In the data rows, the value 128 means zero.
Each row below has a hidden score, from 0 to 30, with 15 about the middle. What is it? The score is a weighted sum of the row's numbers plus the product of two more (or one squared), each taken from its middle value.
[ 97  96 169 143 156 109 192 109 103 157  89 108 191  83 122 103 177 159 119 121 108 130  61 167 127 190  80 108 151 126] -> 12
[128 133 139 113 132  88 209 175 120 148 108  89 145 121  75 123 126 150 114 145  88 118  72 155 126 142 120 158 174 157] -> 11
[101  88 161 135 142 173 109  96  99 116 110 168 153  98 168 116 144 145 139  98 177 126 121 108 127 126 111  81  87 101] -> 16
[179 200  76  89 148 126  80 117 136  97 175 207  92 149  75 163 116  87 138  58  74 102 156  28 144  80 118 161  89 126] -> 17
[164 170 102  99 148 107 109  66 135 106 152 213  67 141 109 131 112  98 131  57  97 106 139  70 135 101 154 157 103 105] -> 12
[ 94  45 156 131 131 164 108  84 117 114  91 182 156  92 160 160 143 109 112 108 140 135 115  96 144 135 165 100  85  92] -> 11
[185 175  78  97  95 107  92  82 141  98 233 155  46 132  98 183 120 101 124  86 124 120 165  58 140  64 159 143 129 129] -> 25
[ 95  76 172 141 136 130 124  77 106 129  87 157 164  89 198  93 150 162 118 123 174 126 122 111 133 172 115 130  88 106] -> 11
[168 158  99 137 120 140 155 153 158 146 152  74 113 160  82 113  87 124 157 169  53 122 152 135 108 135 151 165 158 161] -> 16
[184 160  87 145 132 141  88 161 186 145 165 120  77 186  98 146  42 103 177 242 135 138 191 172 112  83 200 156 134 153] -> 26
[146 136 110 140 121  51 172 227 126 147 113  49 139 157  86 116 115  79 126 156  55 125  98 156 131 140  98 147 169 154] -> 9
[118 143 135 130 146 121 185 183 125 150 122  81 133 145  76 170 135 146 124 172  90 137 116 157 125 149 117 150 165 174] -> 15
[184 165  98 142 145 113 132 170 156 148 154  80 102 163  96 183 123 120 153 183 111 126 141 164 101 118 200 178 171 148] -> 19
[ 90  78 213 149 150 168 151 126  91 134  99 150 162  99 119 125 178  80 130 105 176 152 121 115 137 155 120  83  97 107] -> 18
[103  64 160 134 132 150 116 112 114 113  94 196 154  96 177  97 154 143 112 103 153 143 104 108 135 165 103  84  71 107] -> 7
[184 161 106 108 127 136  79  44 131 111  93 137 103 141 134 131 118 135 115  84 144 101 130  78 139  94 150 143  99 125] -> 18
[122 117 147 110 150 165  60  56 116 115 132 135 129 127 145  90 116 131  87  93 166 131 215  42 128 118 141 122  86  95] -> 17
[102 195  56  97  97  45 112 131 145 111 215 138  80 171  91 152  87  83 116 118 135 100 165  75 121  45 116 163 102 144] -> 22
[177 167  78 125 112 139  89 161 164 149 161 101  77 192 111 150  38 127 172 199  87 136 204 154 115  65 196 217 157 148] -> 15
[127 128 119 133 113 174  79  92 116 102 111 182 128 119 166 133 127 124 120  97 138 130 127  93 148  99 141 130  96  96] -> 12
[167 161 137 152 117 110 142 137 142 142 147 126  97 149  88 153  89 131 137 158 112 124 176 162 118 125 154 164 254 148] -> 29
[179 206  70 106 121 103 120 102 141  96 184 143 113 154 126 131  77  73 102  93 166 107 155  71 139  58 124 144 107 141] -> 16
[107  82 173 131 152 146 116  94 107 126  90 151 141  90 172 195 172 145 145 111 135 145  91 138 128 140 115  99 100 100] -> 20
[  0 104 174 168 127 145 189 151 100 137  75 122 195 103 115 132 164 136 123 138 103 132  50 197 143 196  95  78 159 141] -> 12
[109  74 198 147 126 128 182 130  96 132  98 122 184  94 167 127 169 138  67 122 168 147  72 133 136 184 103  50 127 121] -> 6
[108  92 162 120 152 163 121  95 103 111 104 158 150 102 180  95 159 155 138 122 170 146 103 119 122 144 115 130  76  95] -> 10
[132 117 157 120 144 162  72  55 121 101 139 176 109 135 177 124 128 134 130  93 152 114 149  92 128 127 121 124  92  97] -> 11
[177 158  79 153 115 169  92 165 188 143 187 115  96 197 136 142  52 124 169 227 138 149 216 191 118  84 195 207 156 148] -> 13
[158 158 114 101 131 115  71  77 140 102 162 138 103 182 130 168 111  96 126  78 147 103 134  80 157  94 109 152 100 104] -> 12
[151 204  67  98 105  90 124 107 142 123 186 136  95 136  80 136  88  85 116 112 107  74 156  67 152  63 148 159 124 130] -> 25
[ 63  75 135 149 156 152 142 113 110 127  79 131 153  87 170 120 157 156 115 132 192 140  82 145 129 162 105  99  84 114] -> 13
[156 120 110 114 149 147  73  81 130 116 207 168  97 110 175 119 144 153 124  44 144 127 124  98 147 123  87 119 104 110] -> 21
[ 82  69 154 147 122 162 162 101  98 137  93 152 166  97 188  97 178 138 126 109 164 138  85 159 119 181 106  89 100 129] -> 12
[ 98  80 163 130 129 165 105  97 108 114  96 141 138 113 196  83 142 134 165 104 160 144 132 122 133 151 108  96  88 104] -> 14
[ 93  93 149 145 150  97 211 162 110 143  85 106 167 121 138 133 155 153 133  54  79 125  54 146 126 159 110 108 139 146] -> 1
[ 85  79 183 179 149 133 162  96  90 153  84 128 169  86 148  91 173 155 113 115 144 140  87 159 130 191  96  72 135 124] -> 14
[166 159  92 142  91 125 152 149 144 151 173  96  97 171  85 130  85 124 149 127 116 124 146 180 111 132 140 176 196 159] -> 20
[114  83 162 133 135 120 200 127  90 155  64 124 175  92 143 115 156 161 159 130 145 139  77 132 118 184  98  64 132 120] -> 25
[ 76  86 196 134 123 153 153 114 109 141  73 169 174 109 177  56 181 162 117  94 167 145  31 145 135 176  65  88 104 114] -> 6
[134 111 135  89 124 143  63 120 122  83 166 149 116 134 217 120 146 115 127  94 167 122 137 104 139  84 148 158 122 116] -> 12
[147 120 137 120 117 163  94  70 128  95 145 125 170 123 205 141 133 134 124  83 174 129 128  99 136 124 109 103  85 110] -> 7
[182 164  83 150 121 138 109 129 169 150 168 129  77 202 105 168  64 131 150 189  83 137 192 159 104 100 222 180 167 158] -> 14
[ 77  76 173 139 159 164 164 110 107 138  78 109 170 125 179  89 173 142 123 123 139 146  86 140 128 159 120  98  68 113] -> 11
[140 184  81  78 121  61  87 105 137 103 167 120 138 136  84 165  93  99 118  95 137  82 129  61 121  65 139 187 126 124] -> 17
[152 164  57 143 126 134 128 150 159 130 176 103  77 137  73 149  86 137 162 171  96 122 165 159 132 108 159 181 168 155] -> 22
[122 128 134 115 120  89  82  82 117 102 109 167 130  58 128  84 129  99 102  93 160 136 119 113 152 119 134 106  80  98] -> 18
[173 195  63  92 162  93  94 107 114  94 187 139 100 150 131 155 106  80 115 107 119 102 141  79 138  66 126 163 108 118] -> 13
[156 135  80 135 120 137 114 212 179 141 177 110  92 194 109 144  50 180 162 198 151 141 182 185 127  90 171 209 166 163] -> 13
[190 162  94 139 117 177  99 170 181 143 181 110  87 196 101 123  67 122 145 181 156 128 202 154 114  97 187 185 146 153] -> 17
[170 182 100  89 126  81 110  85 139 108 179 165  71 157 109 147  87  80 126  95  89 105 119  73 139  58  92 166 118 118] -> 8
[179 170  81 118  86 157 102 182 182 140 126 145  87 195  95 143  59 119 170 185 105 124 170 164  81 109 148 185 141 157] -> 15
[154 161 112 144 127  96 149 183 144 151 147  70 126 146  90 143  96 130 144 164  76 129 140 198 114 124 165 158 155 149] -> 12
[141 144 117 129 137 106 170 162 134 147 134  94 140 155  88 118 118 129 130 181  35 130 124 200 118 134 131 149 186 165] -> 8
[ 72  98 165 148 151 121 186 175  95 161  87  91 191 102 139  94 158 146 119 132 115 142  78 145 121 185 120 101 157 137] -> 12
[ 53 101 168 141  93  93 211 158 104 156  89  97 173  95 113 110 168 136 116 137 108 132  85 148 131 177 103  91 142 144] -> 18
[133 141 149 128 139 124  95  86 128 104 127 134 118 118 176 107 150 129 124 109 150 125  96  96 138 120 105 122  86 107] -> 12
[124 101 170 123 118 185 112  70 118 111  94 182 154 122 186  90 141 148 113  94 156 150 142 113 128 141 138 114  81 100] -> 5
[179 163  88  99 151 125  99 100 124  97 159 144  85 127 118 134 116  78 119  81 136 100 178  73 132  75 141 123 175 121] -> 27
[155 150  77 131 119  99 166 131 125 152 124  84 134 119  95 159 108 127 135 179 111 118 140 148 123 149 113 168 179 157] -> 25
[ 76  69 187 145 143 135 164  78 107 163  95 173 187 113 168 123 180 183 115 109 191 146  96 199 132 194 102  52  91  90] -> 13
[163 153  91 123 107 120 132 143 157 145 195  77  86 161 101 159  83  96 156 198  60 121 148 155 113  92 217 188 169 156] -> 16
[133 120 150 154 128 120 199 143 107 102  96  88 136 112  93 157 154 142 118 133  90 120  94 170 117 157 107 120 217 124] -> 18
[119 106 155 153 129 139 175 149 102 154  84  96 170  96 131 106 164 119 139 116 113 145  87 114 121 165  73 113 133 138] -> 15
[140 142 121 145 142 124 155 158 133 155 135  84 128 118  95 136 127 132 119 173  29 115 148 164 120 139 114 167 177 162] -> 10
[ 64  76 186 130 147 157 133 126  92 135 116 214 154  67 173 115 159 149 125 102 147 158 105 119 124 181  97  87 110 130] -> 20
[ 82  78 155 144 158 138 129 141  99 141  74 152 162 114 161  82 182 164 120 117 106 143 132 135 128 170 104  84 120 125] -> 11
[ 91  98 160 151 150 121 176 148 115 147  70  73 185  82 120 113 171 153 127 132  99 136  77 129 117 158  95 102 164 139] -> 13
[175 192  85  97 133  98 117 111 137 108 194 110  91 159  91 175 102  48 124 105 119 106 133  94 132  36 151 151 144 120] -> 14
[119 135 158 144 138  77 177 168 118 154  99 100 150 113  91 150 148 119 134 121 108 125 100 112 139 130 100 137 180 152] -> 18
[ 72  84 146 140 164 168 158 146  95 158  69 141 148  95 146 112 184 148 109 121 174 148  80 144 138 168 119  74 126 124] -> 20
[209 168 104 151 130 117 109 183 170 132 168  49  86 193 102 159  73 121 172 194  92 133 186 177  98 107 230 173 180 147] -> 15
[147 177  84  91  77  94 101  90 139 101 191 153  97 141 100 151 125 108 116  57 114 109 169  68 139  90 132 182 126 117] -> 15
[102  84 192 152 133 112 189 152 116 140  85 105 166  83 143  75 198 150 104 116 121 145  79 167 130 158 106  73 141 116] -> 6
[103  74 167 146 133 158 109 101 112 121 108 159 166  80 181 104 160 132 115 154 144 136 107 133 156 148 115  77  89 116] -> 13
[170 156  91  91 117 163  83  55 134  92 153 183  89 163 156 126 119 102 129  89 128 117 153  73 137  97 122 144  98 117] -> 12
[ 77  76 189 126 163 157 166 136 101 140  69 140 183  85 184  89 187 151 104 124 121 145 101 152 121 145 110  81 106 121] -> 3
[ 81  87 179 127 144 166 133 144 103 131  83 166 169  83 171  94 169 164 121 113 127 148  96 134 148 178 150  93 108 110] -> 12
[ 69  71 192 142  71 170 143  92 108 137  85 129 147  83 198  92 188 140 123 115 178 150  83 141 135 156 144  96  94 102] -> 13
[ 89  77 148 159 157 171 167 165  99 150  71 107 162  79 146  85 200 142 112 128 224 139  77 123  97 193  85  92 114 130] -> 19
[174 151  99 135 145 107 105 199 161 139 152 117 113 203 104 161  91 137 165 225 110 129 173 171 110  94 163 174 109 149] -> 18
[131 154 126 149 102  82 144 182 141 135 139  77 127 156  84 155 118 130 141 208  60 130 137 205 131 126 129 145 174 150] -> 14
[ 78  89 168 147 139 104 175 122 105 150 119 123 177  73  81  28 174 117 100 125 128 140  76 157 138 169  93  84 124 131] -> 18
[144 149 118 141  99  47 199 165 124 141 124  98 144 135  71 128 134 111 132 151  77 133 127 116 125 152  75 136 182 143] -> 19
[101  88 157 118 137 169  83 114 107 106  87 156 153  99 177 146 153 153 127  97 153 157 104  99 130 158 111  87  81 102] -> 14
[207 151  96 131 116 133 105 191 165 138 184 107 113 204  78 139  59  83 163 215 140 134 206 172 114  91 193 205 158 140] -> 17
[ 61 109 179 119 140 111 198 173 114 156  99  86 157  91 104 127 172 118 109 124 125 124 103 169  95 173  48 110 161 150] -> 10
[183 146 100 114 143 126  82 100 138  95 173 154  93 124 116 134  86  95 128  86 174 116 153  74 134  88  88 125 129 124] -> 17
[167 167  59 153 110 178 109 180 191 137 170  56  76 208 131 163  42 134 173 225 137 134 213 192 122  75 255 170 181 163] -> 20
[ 82  86 173 160 155 137 161 185 103 143  71 149 160  87 158 111 194 159  83 131 126 131  78 161 134 145  84 102 168 123] -> 10
[167 156 100 144 138 144 104 182 190 141 181 152  87 195  89 145  20 145 163 198 156 126 230 156 105  93 213 194 161 146] -> 17
[ 89  95 200 131 140 119 180 140 100 164  87 104 178  96 144  79 165 132 131 137 107 132  77 136 125 178  93 111 128 127] -> 12
[184 156 100 125 119 136  95 196 153 141 163  70 102 151  92 150  89 137 162 164  69 134 167 163 120 110 145 149 164 174] -> 19
[ 79  78 156 129 188 158 146 125 111 131  83 163 168  88 225 109 160 132 127 119 168 150 114 141 140 140 119  83   0 113] -> 14
[161 158  81 139 142 140 116 202 164 136 169  69  98 173 100 155  76 140 176 186 120 126 175 177 111 102 174 183 140 164] -> 18
[170 162  98 134 166 157 147 168 158 134 145  88 136 159 104 137  95 114 150 205  86 147 163 160 108 117 169 168 176 154] -> 12
[ 97  72 177 116 139 170 147 177 108 130  90 168 155  91 154  44 174 169 149 113 148 146 103 145 130 159  87  87  87 107] -> 12
[ 70 109 188 130 137 113 166 128 116 146  70 108 145 115 140 152 184 155 119 143 115 135  97 173 123 186  96 105 157 152] -> 13
[ 80  76 163 156 152 138 165  97 115 137  83 126 151  83 162  88 175 117 112 124 161 138  65 128 134 179  98  58 121 126] -> 14
[116  86 163 105 163 111 190 134 104 154  51  98 160  83 142 125 171 105 130 113  97 155  79 146 132 172 105  98 138 127] -> 12
[158 159 108 141  89  80  89 155 155 133 145  86 123 183  94 182  98 133 148 206  70 127 128 116 126 118 142 167 188 154] -> 19
[171 192  66 112 111  96 116  93 146 111 173 117  87 165 106 174  90  68 123 109 111  98 161  60 140  52 115 136 152 118] -> 17
[ 77  91 178 146 140 121 155 131  92 146  70 105 177  76 165  91 185 128 114 119 118 162 102 157 127 152  75  98 135 133] -> 8
[ 91  92 174 114 129 137  87 115 131 109  96 176 122  92 193 103 179 144  89 112 182 139 120 134 126 141 128  39  93 106] -> 12
[136 160 100 130  74 126 143 168 148 138 148  76  68 167  96 168  91 116 153 186  74 126 173 153 111  99 164 174 169 167] -> 18
[ 68  82 183 172 134 130 193 144 103 137  78 110 174  77 154 111 160 176 125 129 128 143  72 138 127 189  95  77 114 128] -> 13
[109 147  98 136 141 133 179 156 133 148 125  73 143 137  71 144 128 135 132 173  76 134 123 195 113 113 124 132 193 163] -> 15
[147 192  76  92 105  19 145 106 161  90 192 163  83 128 102 144 134  64 140 109  89  94 137  68 152  81 130 152 123 143] -> 23
[161 164  95 144 115 134 119 155 157 153 152 122 103 177 128 164  72 126 154 206 128 131 192 154 109 100 170 193 163 155] -> 17
[ 91 107 161 149 140 137 178 192 113 124  65 109 184 101 115 113 151 131 112 131  91 129 108 158 123 171  91 104 158 130] -> 7
[118 109 146 152 154  98 195 158 122 163 115  89 164 117  89 115 164 187 114 134  75 136  97 141 125 155 105 111 200 147] -> 13
[ 86  74 171 138 138 169 120 109  70 145  85 149 170 102 136  97 142 160 117  93 118 142  84 125 125 178  78  79 116 127] -> 20
[136 148  94 120 115 157  79  86 126 105 121 167 101 191 134 146 128  84 128  95 145 112 152  36 131 120 138 146 106 109] -> 17
[132 104 141 128  75 142  82  48 131  84 127 199 123 125 159 113 119 148 118  91 147 133 134 124 137 130 125  88  91 109] -> 11
[132  90 148 140 157 168  94 116 110 110  86 179 126 215 179   0 164 143 136 116 175 137 139 117 149 141 137  83  74  91] -> 16
[177 161  76 153 133 164  71 197 182 134 187  96  71 169 135 131  59 128 167 222 147 141 211 165 112  76 255 217 140 136] -> 17
[101  81 159 123 156 170 118  87 105 117  99 222 153  90 189  71 157 145 136 104 186 152  97 122 137 158 124  92  75  99] -> 13
[131 140 107 111 111 146  73  73 127  99 139 171 112 146 155 150 131 136 170  88 165 132  86  53 128  97 105 118  81 103] -> 21
[163 154 108 136 130 107 188 166 135 148 134   2 116 152  95 196  95 126 149 135  63 116 158 140 122 134 139 169 180 149] -> 14
[148 149 105 132 119 110 143 165 148 143 149  63 133 165  97 134 104 176 122 162  66 107 157 165 108 118 141 116 199 154] -> 15
[159 195  76 102 116  94 107 114 141 102 189 138  67 162 109 156 114  84 123  97 106  94 125  76 156  78 141 155 126 122] -> 16
[171 158  79 143 100 152  85 192 176 144 161 124  81 209 126 102  47 134 169 209 190 148 200 176 113  84 190 191 167 159] -> 20
[120 126 141 140 106 103 171 162 134 156 116  83 155 117  81 142 140 161 139 117  47 120 104 147 126 184  93 111 190 141] -> 19
[111  98 124 123 131 143  65  87 120  96 105 165 120 124 150  99 153 127  90  96 183 134 136  76 136 134 126 145  79  98] -> 11
[153 146 118 134 162  86 171 170 132 144 137  43 141 148  98 147 107 121 135 162 146 118 114 154 121 142 110 140 166 174] -> 19
[ 79  77 185 142 141 163 111  78 118 122 113 161 146 104 179 127 174 158 113 126 173 136  65  99 135 157 112  74 141 104] -> 18
[182 160  92 133 118 123 126 168 163 130 150  79 101 161  93 148  47 106 159 196 111 129 195 180 101  91 194 189 186 153] -> 15
[ 93  77 182 141 149 142 153 133 104 136  73 115 175  87 124  93 194 144 127 109 128 145  99 134 131 165 106  89 116 116] -> 14
[ 69  69 145 178 132 191  87  94 113 124 102 178 165  67 156 101 143 150 111 111 172 140  94 148 128 169 120  76  76 101] -> 14
[118 139 108 143 118 160 178 169 131 159 191  40 101 138 123  99 117 117 137 161  68 103 104 162 122 144 107 160 155 148] -> 9
[120 111 135 101 103 163 101  55 126 101 120 153 110 121 175 120  86 118  93  82 193 123 153  89 134 119 141 125  97 118] -> 9
[ 92  76 191 155 150 164 143 127 120 137  85 119 166  91 176  71 162 140 117 109 140 141  83  96 127 174  84 125  85 113] -> 9
[115 114 114 110  64 130  99  58 118 105 109 190  76 124 191 142 131 137 119 103 162 128 135 116 107 131 137 109  72 109] -> 19
[218 199  83 108 104  85 102  96 143 100 213 156  79 131  81 171 101  82 111  89 147  98 135  80 140  64 116 137  70 134] -> 19
[158 147 106 103  92 137 111  88 130  94 148 119  99 118  90 205 102 124 111  74 175 123 134  59 137  76 126 145  93 101] -> 19
[ 90  91 161 156 131  99 184 124 100 158  90 106 177  61 155 102 191 152 102 115  58 134  51 156 128 181  95 104 128 130] -> 7
[195 166  47 139 138 131 138 164 156 143 174  99 118 168  92 154  88 135 147 183 100 121 165 150 117 117 182 170 156 182] -> 19
[103  95 168 147 143 120 166 150 109 154  73  80 163  78 122 101 176 151 122 129 164 121  57 134 128 184 124  98 118 158] -> 23
[ 90  78 168 149 143 144 161 134  96 146  73 103 158  68 149  86 188 142 121 129 205 146  64 118 121 164  97  67 137 123] -> 23
[167 160 116 138 123  94 158 146 143 142 135  44 137 151  60 106 104 123 138 178  71 126 162 169 115 137 139 171 174 148] -> 20
[ 65  81 169 164 146 127 123 138 121 141 101 126 166  95 150  92 255 153 115 115 120 138  67 137 124 178 131  87  67 120] -> 12
[182 161 106 146 128 181 114 177 167 142 165  89  93 165  99 132  77 107 167 186 160 135 187 213 120 105 189 186 177 162] -> 18
[122 156 120 160 138 101 181 173 139 150 129  94 144 142  69 141 133 135 123 154  78 151 105 146 127 128 103 157 167 152] -> 14
[153 152 100 118 150  98 171 154 118 153 129  93 125 156  96 133 132 134 136 167  70 128 114 143 120 133 131 171 176 158] -> 16
[ 84  73 183 130 133 165 132  83 110 135  83 145 168 105 194  89 162 181 110 128 172 141 105 133 138 158 121  95 104  97] -> 10
[113 133 140 134 146 117 185 164 115 154 118  70 158 108  69 122 140 139 124 152 103 130  98 136 124 159  92 119 182 133] -> 20
[ 88 103 149 118 161 179 101 101 112 113 113 183 128  95 161 128 164 132 101 102 163 127 112  54 138 133 124 100  62  97] -> 13
[ 61  83 160 138 162 123 141 128 105 133  73 140 188  92 151 105 179 156 109 126 141 129  65 121 126 210 130  74 137 126] -> 17
[ 64  67 175 147 145 166 136 145 114 130  63 150 171  13 167  82 163 156 122 117 159 134  99 129 134 165 122  84  71 107] -> 16
[167 151 109 129  63  96 129 207 144 142 168 127 117 153  89 160  89 125 137 162 206 115 147 156 114 125 164 164 166 142] -> 27
[125 153 108 100 127 100  85  98 129  81 170 166  96 142 108 150 109  75  97  93 125 106 148  68 142 146 122 139 107 100] -> 12
[165 149 112 106 125 141 139  76 125  95 171 177  94 118 148 152 101  83 119  93 104 108 161  83 132  94 134 131 101  95] -> 9
[186 181  91  93 171  95  99 102 132  96 171 122  85 109 113 163 111  95 124 111 124  99 122  66 131  71 115 167 114 132] -> 15
[140 117 148 117 115 149  80  88 127  98 113 171 100 114 182 116 148 131 137  78 135 120 160 102 134 118 136 112  82 141] -> 12
[176 169  81 140 112 154 107 203 179 139 182 105  91 207  89 159  76 143 156 197 162 148 208 217 104  98 218 157 133 157] -> 19
[ 46  74 209 126 114 162 153 106 105 133  95 159 150  96 157  99 195 171 129 202 137 175 109 170 135 167  94  82  75 104] -> 20
[129 150 100 138 137 118 160 168 146 147 146  75 170 156  76 153 121 124 134 139 101 116 152 156 130 131 105 138 173 147] -> 16
[131  99 130 106  91 148 114 130 119  99  98 164 122 118 150 108 163 140 132  96 194 141  41 114 139 134 145  88 128 109] -> 26
[ 80  84 176 124 111 125 100 179 121 125  93 153 139  82 163  92 158 175 119 110 112 141 182 112 118 140 119  97   0 107] -> 22
[ 76  88 176 142 150  95 180 159  90 150  79 124 183  80 148  82 177 141 128 108 159 144  95 134 128 171  94  77 134 117] -> 16
[128 113 127 121 134 136 108  90 132 105 121 189 118 112 189 121 131 145 124  95 131 137 163 100 132 134 162  93  56  85] -> 9
[102 101 162 117 138 159  99 100 107 114  97 176 109 113 168 114 152 145 126 105 190 123  97 112 136 149 129  72  79 109] -> 19
[ 82  80 170 143 117 135 167 121  90 152  66 138 183  91 167 101 144 140 124  90 110 147  87 130 124 184  95  89 141 128] -> 14
[128 114 117 120 161 151  87  79 118 108 132 175 125 116 143 139 116 133 121 106 154 127 108 109 140 115 126 117  64 109] -> 12
[132 141 132 139 141 108 206 173 118 155 136  71 152 113  62 110 116 131 121 150  89 118 154 143 112 153 103 149 175 178] -> 17
[135 184  78 101 126  83 107 111 140 102 190 113  94 114 111 171  97  65 122  96 102  90 153 121 141  58 112 160 123 143] -> 12
[ 86  73 164 129 150 153  97  93 125 121 131 134 176 106 208  97 149 125 116  62 174 144 161  88 131 148 137  93  68 116] -> 6
[106 107 144 129 148 113 185 135 106 150  98  79 164 129 126  47 182 137 111 140 115 137  71 163 127 177  91  97 165 153] -> 12
[233 193  88  70 109 131  83  65 143  99 151 169  93 105 102 155 102  95 134  91  95 117 151  81 141  72 164 193 134  91] -> 25
[ 81  93 162 141 142 149 186 134 108 150  87 121 172  81 116 120 167 154 112 124 115 138  71 151 118 169  76  88 135 146] -> 12
[195 158  90 149 131 133  78 191 190 142 177  92  76 239 104 153  71 128 130 217 128 138 226 172 104  79 227 198 143 168] -> 12
[169 154 112 136 107  96 182 162 142 137 137 117 126 137  74 138 105 114 147 213  97 123 108 137 104 117 122 188 182 163] -> 17
[140 169 101 142  94 118 149 151 166 140 161  82 163 174  76 168  77 166 146 179  99 121 137 169 117 113 156 190 165 154] -> 16
[154 151 105  97  94 134  69  65 126  98 149  96  96 133 163 118 108  96 104  81 160 120 152  76 129  99 133 132 103 158] -> 13
[ 67  90 153 133 137 105 171 125 109 155  80 114 187  83 154 131 173 151 111 106 113 134  61 174 125 172 104  77 152 126] -> 17
[161 172  86 107 118 127  79  66 130  89 146 178 105 124 130 180 100  72  93 105 132  97 148  81 135  74 131 143 100 112] -> 13
[ 54 113 170 166 138 125 193 181 112 149  95  70 177 128  84 104 184 146 124 130  73 133  69 147 121 187 115  85  94 134] -> 27
[194 162  90 142 119 153  91 186 125 132 200 111  77 195 108 119  37 135 149 210 128 133 183 197 112  70 214 217 149 153] -> 13
[141 128 116 118 123 144  71  54 131  91 123 167 110 120 254 117 107 113 113 100 131 110 153  88 135 114 121 105  93 122] -> 6
[166 189  36  88 101  98 103  98 143 114 190 144 101 156  86 222  96  83 114 114 110 101 154  81 162  70 129 161 147 123] -> 24
[ 85  69 184 135 128 174 120  62 100 124  90 211 149 109 166  71 186 122 113 114 158 149 107 135 134 166 129  85  73 119] -> 10
[107 140 149 144 125 109 196 155 121 157 118  48 127 159  91 136 138 132 140 149 139 117 113 144 111 157 105 136 149 144] -> 25
[129 139 186 135 111 100 183 209 134 145 106 124 153  43  79 149 137 137 130 148  81 125 143 152 138 181  99 136 194 141] -> 21
[ 91 107 139 154 125 102 186 139 110 164  81  99 140 106 130 108 166 150 117  99 102 136  70 167 128 175  88 103 159 143] -> 13
[197 157  99 140 128 114 133 199 150 157 137  81  91 217 128 131  84 226 141 217  76 134 162 188 115  94 194 180 165 155] -> 9
[ 78  68 169 146 151 160 140 102 105 135 106 174 174 101 188 185 166 145 102 129 153 138  99 148 123 160 111  97  82  93] -> 8
[158 190  76 107 131 121 111  85 147  87 174 144  55 148  97 173 112  73 116 103 135 104 144  78 139  73 148 159 115 119] -> 16
[129 115  54 123 115 105  73  95 117  88 143 162 126 212 156 120 137 140 108 105  55 135 156  95 113 101 113  74  77 103] -> 3
[ 97  91 174 134 161 154 112 108 117 115  73 191 144  81 185 142 164 158 124 104 143 145  90 122 126 149 144  85  70 101] -> 9
[100 121 143 143 149 102 204 166 118 156 106  58 153 121  71 117 173 164 125 148  81 117 114 117 121 162 104 112 163 146] -> 23
[156 151  93 131 109 107 150 187 136 136 120  59 108 154  71 180 123 152 141 184  85 121 157 134 124 137 161 147 187 166] -> 25
[164 181  77  87 118 133  98  70 142  91 192 145  93 152  89 205  90  88 130 108 127 108 164  45 161   7 121 140 129 119] -> 20
[102  80 177 138 127 163 126 116 110 132  97 148 141  77 193  89 161 160 105 105 207 140  98 124 129 165 103  97 103 104] -> 13
[161 154 110 113 141  88 152 168 147 145 151  64 142 166  78 186 103  91 141 167 123 131 142 161 120 146 163 165 253 154] -> 28
[166 162  84 115 116 115  92  91 140 111 173 165  86 139  97 168  89  80 109  78  83 101 160  48 140  77 131 125 133 128] -> 16
[ 72  80 215 146 144 104 170 118 100 136 113 157 164  90 168  96 173 136 122 128 121 150 114 146 134 190 122  75 108 113] -> 9
[158 161  98 125  90 165  86 218 193 157 229 110  89 213 130 107  49 126 184 216 177 141 235 171 100  58 230 191 192 148] -> 19
[177 166  81 135 156 137 111 185 166 148 185 110  90 164 108 115  84  85 150 206  59 140 172 175 109 102 189 203 178 156] -> 10
[122  86 163 136 146 180 104 116 112 121 102 172 143 102 174 112 163 118 123 101 150 148  95 109 128 110 132  80  87 106] -> 10
[ 86 129 115 107 105 166  74  97 130 106 158 163 101 121 152 159 130  80 113  85 160 121 149  98 133 114 141  87 106 119] -> 19
[165 165  92  99 120 127  66  56 137  97 156 195 104 138 113 130  95  99 148  81 145 108 137 118 122  89 148 142  98 112] -> 20
[230 169  98 154 130 187  90 170 185 137 204  83 100 207 127 142  33 131 179 220 150 131 221 184 112 106 227 198 134 151] -> 18
[149 143 107 166 134 151  67  89 132 102 123 203 103 134 150 160 116 145 133  93 171 117 120 114 140 110 125 134  92 106] -> 15
[ 87  97 125 117 133 156 106  72 116 107  95 179 129 113 164 110 153 168 121 129 147 131 154 118 143 183 141 106  95 100] -> 18
